Each row has a name. Each piece below is followed by the name of the row it came from, unless a question asks for something else. Each question is about the rows just above it. Some pieces are copies with a little noise.

[ 95 145 148 101 146 114 105]  pido
[152 137  76 145 160 158 124]  nipef
[159 140  77 138 159 157 123]  zoli
[ 91 130 111 152 141 140  98]  Veri
[108  77 123  78 191 123  75]  laga
laga without one entry, shuffled: [ 75  77 123 123 108 191]. Gone:
[78]
Veri without one entry, shuffled: [ 91 141  98 111 152 130]. Gone:
[140]
find: [ 90 130 111 152 141 141  98]
Veri
find: [108  76 122  79 191 123  75]
laga

[ 66  86 119 154] : lakab
[163 131  98  71] : Seme
[125 156 173 174] : Bebi
[164 182 184 169] : zakiz
[ 68  92 126 159] : naso
[116 125 138 143] : lora
[166 163 149 133] : Dadov
Shuffled Dadov with one entry gone: [133 149 166], missing
[163]
find: [125 154 173 175]
Bebi
The row with [ 86 119 154] is
lakab

[132 127 115 137 140 124 133 130 151 128 144 130 130 119 126 123 135 132
 126 115 122 135 146 127] = Zaka
[140 147 155 109 151 146 111 131 137  97 130 126 124 117 131 144 137 120
 111 118 116 115 125 123] = tevi
[174 139 133 110 140 151 129 154 140 119 158 154 133 134 141 139 125 140
 117 115 120 138 138 135] = ful
find: [140 147 155 110 151 146 111 131 137  97 130 126 124 117 131 144 137 120
 112 118 116 115 125 123]
tevi
Shuffled Zaka with one entry gone: [144 119 133 146 127 126 137 140 126 130 122 115 132 132 127 151 115 130
 135 130 124 123 135], missing
[128]
find: [173 139 132 110 139 151 127 155 142 119 157 153 133 135 141 140 126 141
 117 115 120 137 139 135]
ful
find: [123 135 132 126 115]
Zaka
find: [122 135]
Zaka

[127 157 101 105 166 157 138] = Ras
[116 140 101 109 169 149 124] = sopub
[100 108 108 122 168 131 144] = dov
[100 108 108 122 168 131 102] = moniv
[159 161 139 123  99 135 160] = mota
[152 182 113 103 140 161 164] = kalin
find: [140 101 109]
sopub
find: [101 106 108 123 170 131 146]
dov

[139 121 123 131 124 147 116 139 129 133 119 150 134 141 151 164 114 124
 158 102 153 129 135 127 120 157 114 165 128]  sipin
[135 140 141 128 104 105 153 129 147 126 136 127 115 149 160 154 121 126
 154 124 167 128 117 155 143 169 116 166 136]  kufe
[128 134 125 129 119 133 132 135 137 134 131 146 122 136 146 157 113 127
 145 108 153 134 133 141 130 156 114 156 129]  gusi
[100  98 115 135 136 122 140 128  97 149 124 146  90 113 114 157  95 125
 113 121 139 106 157 141 114 147 145 149  94]  Sug
[107 162 131 117 123 144 144 127 152 128 167 134 135 110 117 111 133 135
 103 114 113 146 140 145 137 103 108  95 146]  tifo
[114 178 138 117  98 138 159 136 174 130 172 150 128 133 156 154 116 134
 138  91 160 154 138 171 146 154  84 145 155]  Sak
[123 123 118 130 122 146 128 138 129 139 131 155 122 134 145 168 106 123
 146  95 154 128 142 138 120 157 111 162 124]  puzu
[123 123 118 130 122 146 128 138 129 139 131 155 122 134 145 168 106 123
 146  95 154 128 142 138 120 115 138 127 129]  mima
[123 110  94 134 138 146 108 138 109 143 104 152 117 127 126 153 105 124
 137 106 141 136 139 116 111 145 124 150 103]  nud
find: [135 140 141 128 103 104 153 129 147 127 136 126 115 150 160 153 121 126
 155 125 166 129 116 155 142 168 117 167 136]
kufe
find: [107 162 130 117 123 144 144 127 152 128 167 135 135 110 117 111 133 135
 103 114 113 146 140 145 136 103 107  95 147]
tifo

[106 106 111  92]  Pavot
[176 104 154 128]  Vetet
[127 108 101 158]  zarog
[112 106  94 140]  Puf
find: [112 106]
Puf
find: [106 105 109  92]
Pavot
find: [112 106  94]
Puf

[128 150  83 140 127 134 150 125  82 152] = saz
[128 118 134 127 140 150 150 130 153 102] = lasag
[131 153 102 127 154 150 150 128 142 103] = rebe
find: [127 154 150 150 128 142]
rebe
Which entry of rebe is missing from [131 128 154 150 103 102 127 150 142]?
[153]
The row with [128 118 134 127 140 150 150] is
lasag
saz without one entry, shuffled: [140 127 128  83 125 134 150 150 152]. Gone:
[82]
[130 153 102] is in which row?
lasag
find: [128 149  85 140 127 136 149 124  81 152]
saz
find: [128 118 134 127 140 150 150 130 153 102]
lasag

[ 68 174 121 190 122 127 106 102 108] -> kogan
[ 82 121  97 150 117  76 136 156  92] -> neben
[160 153 149 152 106 141 156 136 143] -> sul
Which entry of neben is missing from [136  92  76 150 121 117  82  97]?
[156]
find: [160 155 148 152 107 140 156 136 143]
sul
find: [156 136]
sul
Which row holds [ 76 136]?
neben
find: [ 68 173 122 188 122 126 106 100 108]
kogan
find: [ 82 121  97 151 117  76 136 156  92]
neben

[127 149 105 103 149 172  84 172 152 131  98 132 170 152 110 167 109 162
 145 104 148 154 177 129 130 123 158 133 107 127 152  76  85 100 154 167
 121 144 165 144 132 127 142 163]  dadan
[131 138 124 148 134  98 145 112 140 128 142 150 111 141 133 103 135 124
 128 146 114 122 146 165 115 157 126 110 127 127 154 140 133 138 126 116
 119 120 130 123 141 131 134 118]  Daku
[113 161 146 150 162 112 138 102 130 124 145 166 129 136 130 102 106 105
 135 174 112 115 122 165 157 146 155 147  96 142 172 136 122 145 138 117
 106 145 108  93 129 162 111 145]  Moko
find: [124 148]
Daku
find: [110 163 146 150 161 112 138 101 131 123 144 167 127 135 131 101 105 106
 135 172 113 116 122 164 158 146 155 150  96 142 174 136 121 145 139 117
 107 143 108  91 128 162 111 145]
Moko
find: [131 139 124 149 134  97 145 112 140 128 142 150 111 141 132 104 135 124
 128 146 113 122 146 165 115 157 126 110 127 128 154 140 133 138 126 117
 119 121 129 124 141 132 134 117]
Daku
[115 122 165 157 146] is in which row?
Moko
find: [126 149 106 104 149 172  83 172 151 130  99 133 170 153 111 167 110 161
 146 103 148 154 176 128 130 121 158 132 108 126 152  75  85 101 154 167
 121 144 165 143 133 127 143 163]
dadan
The row with [113 161 146 150 162 112 138 102 130] is
Moko

[132 138 121 134 136 125 130 145 130 131 129 127 118 136 132 114 132 142
 128 133 134 124 137 128 129 126 136] -> naro
[127 123 128 156 120 116 140 101 136 134 112 120 130 105 124 178 137 135
 112 168  83 164 139 163 107 156  97] -> nosal
[128 126 130 159 121 103 137 129 131 118 134 136 128  98 105 181 140 137
  97 161  92 164 141 151 106 136  95] -> Muril
[122 123 127 151 116 106 131 114 131 117 124 135 134 105 107 174 141 125
 103 150 100 146 135 141 104 136 113] -> feku
[128 125 136 129 129 134 124 123 127 133 129 125 131 128 129 130 120 128
 134 125 130 132 123 125 137 130 126] -> tup
[121 125 132 132 123 121 125 121 130 128 122 125 134 123 119 143 132 126
 127 134 122 134 130 130 123 138 129] -> dugo
[130 135 126 131 137 130 127 129 129 135 127 128 121 125 128 131 125 141
 123 140 124 134 130 130 130 125 129] -> Gavu
[130 137 119 126 139 134 123 119 127 136 121 131 120 129 131 123 123 139
 123 135 130 118 125 121 129 117 145] -> Keret
Shuffled naro with one entry gone: [134 132 129 136 126 121 137 134 114 132 127 124 136 131 118 128 145 125
 130 132 138 129 130 128 142 136], missing
[133]
find: [132 139 121 134 136 124 130 145 129 131 130 127 118 136 132 114 131 141
 128 132 133 124 137 128 130 126 135]
naro
find: [127 125 137 129 128 134 124 124 126 133 128 126 129 129 130 131 120 129
 133 124 128 131 122 125 136 129 127]
tup

[192 177 137  96 120] -> solu
[146 145 154 129 120] -> vezi
[151 136  79 117 106] -> zopat
[191 177 137  97 117] -> givan
[156 139  83 114 115] -> goza
[153 150 166 112 128] -> rel
find: [ 83 114]
goza
find: [114 115]
goza
find: [191 177 138  97 117]
givan

[101 165 124 128 124 134 122 121 137 115 140 166  90  95 115 106]  zep
[170  76 138 137 156 143 154 104  91 143 160 111 171 170 125 121]  misip
[138 125 106 106 107  97 151  88  97 125 186 168 118 126 103  86]  Nev
[ 99 159 146 149 145 162 103 161 165 121  82 119 108 105 142 152]  vuvap
[153 105 105 104 107  90 156  87  89 132 187 152 137 143 107  92]  tevov
[ 86 180 137 143 138 156 104 147 161 112 104 151  81  85 155 128]  Gutut
[159  86 131 126 131 119 136 133 116 142 119  88 172 166 141 151]  nen
[145  98 145 142 143 143 119 159 139 141  82  70 167 158 155 174]  tarun
[102 168 115 119 117 122 131 105 126 112 164 185  82  90 104  87]  popi
[122 128 148 146 145 155 109 163 154 131  77  92 139 132 151 167]  zof
[176  66 121 114 121 100 152 113  94 148 146  92 185 180 134 136]  kug
Gutut without one entry, shuffled: [128 147  85 180  81 151 138 161 137 155 112 104  86 143 104]. Gone:
[156]
The row with [137 143 138 156] is
Gutut
find: [ 99 158 146 149 146 162 103 161 165 122  82 120 108 105 141 152]
vuvap

[141 168 121 124 123 143 105 109 158 110 136  99 108 160 122  84 107 148
 135 101 163 129]  nin
[104 143  83 166 145 111 141  87 100  83 165 115 109  96  82 116 156 110
 135  94  99 102]  Kog
[135 107 127 145  99 156 125 133 134 110 164 172 150 145 146 129  82 172
 165 158 116  96]  Fosir
[ 96 128  83 112  97  93 148 112  87  89 151 110 100  86  83 138 150  84
 127 104  92 141]  Zuno
[137 124 164 135 147  84 107 139 167 135  99 132  94 126 135 140 146 133
 124 127 146 158]  fek
[102  95 134 113  88 128 114 114 118 150 149  93 131 141 174 132 121  92
 138 129 166 143]  zere
[156  98 136 174 130 106  91 149 166 131 107 144  96  93  85  84 121  90
 116 100 126 127]  dovi
[ 86 145 168 152 130 143  88 132 143 128 102  83  96 170  88 171 165 111
  95 113 108 174]  mafot
find: [102 143  84 166 143 112 141  87  99  82 167 114 108  95  82 116 155 110
 135  94  99 101]
Kog
Which entry of nin is missing from [135  84 158 148 168 107 108 124 121 160 136  99 101 143 110 123 109 105
 129 122 141]?
[163]
find: [142 170 122 125 124 143 104 110 158 109 137  98 106 160 123  83 107 149
 136 101 163 130]
nin

[116 154 130 162 111 122 125 127] = Der
[156 130  96 139 128  80  84 138] = Fovi
[ 88 112 100 131 127  87  89 135] = tobag
[116 154 130 162 121 122 125 127] = fegul
[106 111 108 119 128  99 102 135] = Salip
Fovi without one entry, shuffled: [ 84 156 128  96 138  80 139]. Gone:
[130]
Where do [112 100 131 127  87] appear?
tobag
find: [117 155 130 162 121 122 125 127]
fegul
[116 154 130 162 111 122 125 127] is in which row?
Der

[150 109 162 117 128 189  77 155 162]  Mav
[157 160 141 142 164 135 126 116 123]  datar
[157 160 141 128 117 189 126 116 123]  Zunag
find: [151 109 162 118 128 189  77 154 163]
Mav
Where do [117 128 189] appear?
Mav
find: [156 160 142 142 162 136 126 114 125]
datar

[181 163 160  77 174 105 109  82 169 104  85 155  80 138 157  84  77 116
  95 176 134  68  76 121 129 122 114 159 110 187 151  76 123 145 137 114
  88 139 139 148 185 120  93  95 182 148 183 109 165 136 150 178  89 186
 152 164 123  79 109 110 146 167  81] = zafe
[180 152 121 153 115  90 143  95 189 128  89  91 169 162 148 174 158  69
  82 172 165 108  74  91 128  86 186  87 123  72  97  69  94  82  71  78
 190 141 107 132  89 138  93 103 115  91 133  99 169  89 146  74 139 163
 149 140 130 174 111 145  90  74 134] = Rovek
[ 92 116 176 162 149 105  85 109 129 137 161 130  81 140 100 154  68 122
 115 112 146 125  74 128  94 118 146 163 151 148 150  84 143 110 130 119
  68 156 121 186 111 149  96 130  91 139 165 162 187 151 127 147 110  86
  83  91 114 175 102 163 127 184 152] = rap
[126  94 154  67 138 137  74 134  82 159 159 172 139 160 179  97  98 118
 177 145 166 177 123 180  78 162  72  98 141 119 119  93 146 182  84  88
 124  71 135  71 151 184 173 183 117 159  75  70 134 172  80 111 184  87
 186 122 150 189 114 166 185  77 129] = Mal
[ 77  99 126 134 110  74  98 103 133 176 167 188 186 135  84 151 120 173
 174 117 114 107 166 113 186 175  80 122 131 103 157  92 168 156 184  66
 124 183 190  75 136  75 136 178 172 158 101 141  88  88 104  72 162  99
 111 161 167 181  67 142 136 112 122] = nog
[ 73 171 170 107  78 100 151 141  68  70 137  70  91 177  71 117 105  93
 102 106 127 144  98  73 171  73 151 158 188 188 119 151 137 105 130 116
 187 156 163 160 174 181 133 166  91 184 112 172 175 186 145 179 146 135
 143 131  93 113  84 144 121 180  93] = Sev
[190 122 181 181 159 127 149  87 128  84  97 155 141 128 173 124  96  87
 173 112 108  67  69 158 101  85 127 101 109  66 177  90 176 106 176 116
 178 179 130 108  82 115 107 102  75 110  83 147 129 101  95 154 147 189
 154 117 125 118  85 106 181 104 172] = kima
[ 81 105 181 139 132 126  85 108 177 164 102 121 124 150 157 104 189 121
 151 102 182 134 169 169 135 112 185 106  91 103 154 108 185 103 170 110
  88 135  66 150 138 178 160 117 102  94  95 182 160  69 172 120 121 134
 134  86 145 132  75 161 121  81 150] = liv
[157  76 174 176  82  77  93 100 159 154 115 112 143 179 161 184  83  86
 122 180 161 145 160  90 100 154 161  92 143 136 110 102 119  85  88 110
  79 119  69 150 158 165 183 144 171  68 118  70 144 140 100  66 190 178
  70 149 165 160  76 155 147 179 136] = sud
[106 169 162  68 161 101 164 143 159  78 104  70  92  74 115 146  81  83
 101 114 120 162  91 162 114 133  69 183 175 113 167 165  91  73 171 162
  98 184  91  72  89  92 154  84 179 129 131  74 162 145  70 168  76 125
  67 105  87 172  96  91 148  73 175] = gipup
[ 91  94 155  74 109  89 146  88  87  78 147 137 122 113 122 121  69  82
  69 136  92 114 125 169 142 102 179 100 147 189 159 181  96 163 101 189
  83 118 168  72 104 109 116 173 129 182  98 105 166 169 132 126 120  75
 131 149  86 186 126  73  76  79 148] = sefo
[172 123  92  69  80 147 176  91  99 153 158 101  85  89 139 150  91  96
  83 154  86 155 184 108  70 189 131  68 118 162  88 100 186  87 111 122
 105  80 134  73 107 138 150 181 172 167 105 147  98  70 147  71  94 160
 164 182  86 128  73 181  78  79 165] = zur
find: [172 123  92  70  80 145 175  91  98 153 158 101  86  89 140 150  91  96
  83 154  86 155 185 108  70 190 131  67 118 162  89 101 186  87 111 122
 106  81 134  74 107 138 151 181 172 167 106 147  98  69 147  71  94 160
 164 182  86 129  73 181  77  79 165]
zur
Which entry of liv is missing from [ 88 170 134 150 157 121  81 105 150 172 154 108 102 185 121 134 134 120
 185 102 138 124  81 150 161 177 132 169 160  66 135  69  75  85 160 139
 126 108 151  91 145 178 181  94 189 117 182 164 112 106 102 169 110 121
  86 103 132 121  95 182 103 135]?
[104]
Which entry of sefo is missing from [131 169 132  69 159 168 100  72 136  75 181 166  91 169 118 120 113 142
 179 137 125 122 126 105 147 155 109 146  73 109 104  76 189 129  78 101
 189  74 121  92  94 102  89 126  69  87 163 186 114 148 173  88  98  79
  82 149  86 116 147  96 182 122]?
[83]

[143 143 129 157 120  92 127 147 129 150 105 144 109 137 138 106 130 119
 112] -> Taluk
[130 127 130 129 126 130 126 126 128 127 126 127 127 125 127 129 130 127
 128] -> kofu
[125 111 152 144 147 118 145 145 102 120 158 112 124 129 137 130 126 129
 112] -> fese
[127 127 129 128 130 128 127 128 128 127 129 128 129 129 129 130 127 128
 129] -> fanam
[117 124 110 117 130 102 131 137 126 107 136 112 127 137 134 133 139 146
 112] -> vekev
[128 127 126 127 131 127 131 128 129 130 129 129 130 130 128 126 126 127
 128] -> Gaz
[128 129 129 126 127 128 128 127 127 128 129 129 128 128 128 127 128 129
 128] -> libuf
[114 129 130 126 119  84 121 145 110 172 157 125  80 142 152 137 110  99
 165] -> bavu
[114 129 130 126 119  84 121 145 110 172 157 125  80 142 128 128 130 126
 129] -> fiz
[130 128 124 125 128 127 131 128 130 132 126 128 128 131 126 126 123 129
 124] -> famop
[129 129 128 129 124 126 125 127 124 124 131 128 127 125 128 129 129 130
 129] -> zesas
[141 134 141 124 147 127 144 107 141 131 112 132 120 128  96 126 139  86
 136] -> duv
find: [117 124]
vekev
find: [128 129 128 128 125 126 124 126 124 123 130 128 127 125 127 130 129 130
 128]
zesas
find: [127 137 134 133 139]
vekev

[168 162 157 173 166] -> mopul
[159 161 157 158 176] -> fub
[156 168 172 169 171] -> zaz
[158 164 158 180 162] -> neb
[166 170 166 166 160] -> Pes
[169 160 151 179 158] -> Vipu
[159 175 169 163 165] -> Regun
find: [169 160]
Vipu
Shuffled zaz with one entry gone: [172 168 169 171], missing
[156]
find: [169 160 151 179 158]
Vipu
[158 164 158 180] is in which row?
neb
zaz without one entry, shuffled: [156 169 171 172]. Gone:
[168]

[132 166 161 158 150 115 172  97 176  95  89 116 151  85  84 138 108 177
 161 180 132  77  97 145 115 101  73 114  76  77  80] = bubal
[167 161 158 158 150 115 172  97 176  95  89 116 151  85  84 138 108 177
 161 180 132 155  74 169 119 162 133  87  88  95  72] = dubu
[118  82 132 176  75 135  98 116 125 121 122  99 105  99  75 117  86 156
  77 111 164  80  77 157 138 181  69 136  97  89  96] = fodeg
find: [118  84 132 175  77 136  97 117 125 120 121  99 105  98  73 117  86 156
  77 109 164  80  78 156 138 182  70 137  97  89  97]
fodeg
find: [ 84 138 108 177 161 180 132  77  97]
bubal
find: [166 161 158]
bubal
dubu without one entry, shuffled: [167 119  84  85  95 115 180 158 155 161 161 162 132  72  95 116 172 108
  89  87 158  97 150 133 151  74 138 177 169  88]. Gone:
[176]
find: [168 161 158 158 150 115 172  97 175  95  89 115 151  85  84 138 108 176
 161 180 132 155  74 169 119 161 133  87  88  95  71]
dubu

[127 115 122 185 134 124 170] : tati
[134 106  84 131 116  90 119] : pevi
[146 122 151 164 130 149 154] : dem
[128 113 114  74  95 115  65] : pov
[123 106  84 131 116  90 119] : kan
[131 116 125 187 135 126 172] : regid
[128 113 174  74  95 115  65] : meril
find: [145 121 151 164 132 148 155]
dem
Which entry of pevi is missing from [116 131 106 119  84  90]?
[134]
find: [164 130 149 154]
dem
Which entry of regid is missing from [116 172 135 187 131 125]?
[126]

[132 115 123 138 114 137 101 119 131 108 133 134  99 154 142] -> Rofer
[129 122 106 119 142 144 113 116 105 120 170 169 123 150 163] -> boma
[ 99 122 106 119 142 144 113 116 105 120 170 169 123 150 163] -> Tel
[107 123 107 127 133 140 107 114 100 120 166 168 121 142 167] -> Digi
find: [108 122 107 127 133 141 108 115 101 120 165 168 122 141 167]
Digi
find: [127 122 109 118 142 145 113 118 104 121 171 171 123 151 165]
boma
find: [ 99 122 106 119 142 144 113 116 105 120 170 169 123 150 163]
Tel
find: [ 97 122 107 119 142 144 112 116 104 122 171 170 123 150 163]
Tel

[149 149 149 108 108 149 149 149 108 108 149 108 108 149 108 149] : zuz
[150 150 150 107 107 150 150 150 107 107 150 107 107 150 107 150] : Vutof
[123 123 123 123 123 123 123 123 123 123 124 123 123 123 123 124] : Sim
[158 158 158 103 103 158 158 158 103 103 158 103 103 158 103 158] : fugul
[136 136 136 115 135 136 136 136 135 115 136 116 116 136 115 136] : toka
[135 136 115 115 161 101 101 101 101 101 161 161 161 161 161 101] : sogu
[133 133 133 117 117 133 133 133 117 117 133 117 117 133 117 133] : Gaki
[139 139 139 114 114 139 139 139 114 114 139 114 114 139 114 139] : merep
[161 161 161 101 101 161 161 161 101 101 161 101 101 161 101 161] : Sog
[141 141 141 112 112 141 141 141 112 112 141 112 112 141 112 141] : bavo
[142 142 142 112 112 142 142 142 112 112 142 112 112 142 112 142] : fizar
[179 179 179  91  91 179 179 179  91  91 178  91  91 179  91 178] : Gigu
find: [133 133 133 117 117 133 133 133 117 117 133 117 117 133 117 133]
Gaki
find: [139 139 139 114 114 139 139 139 114 114 139 114 114 139 114 139]
merep
Where do [136 136 135 115] appear?
toka
find: [161 161 161 101 101 161 161 161 101 101 161 101 101 161 101 161]
Sog
find: [101 161 161 161 101 101 161 101 101 161 101 161]
Sog
find: [149 149 149 108 108 149 149 149 108 108 149 108 108 149 108 149]
zuz
find: [180 179 179  89  91 179 179 179  90  92 179  92  91 179  91 178]
Gigu

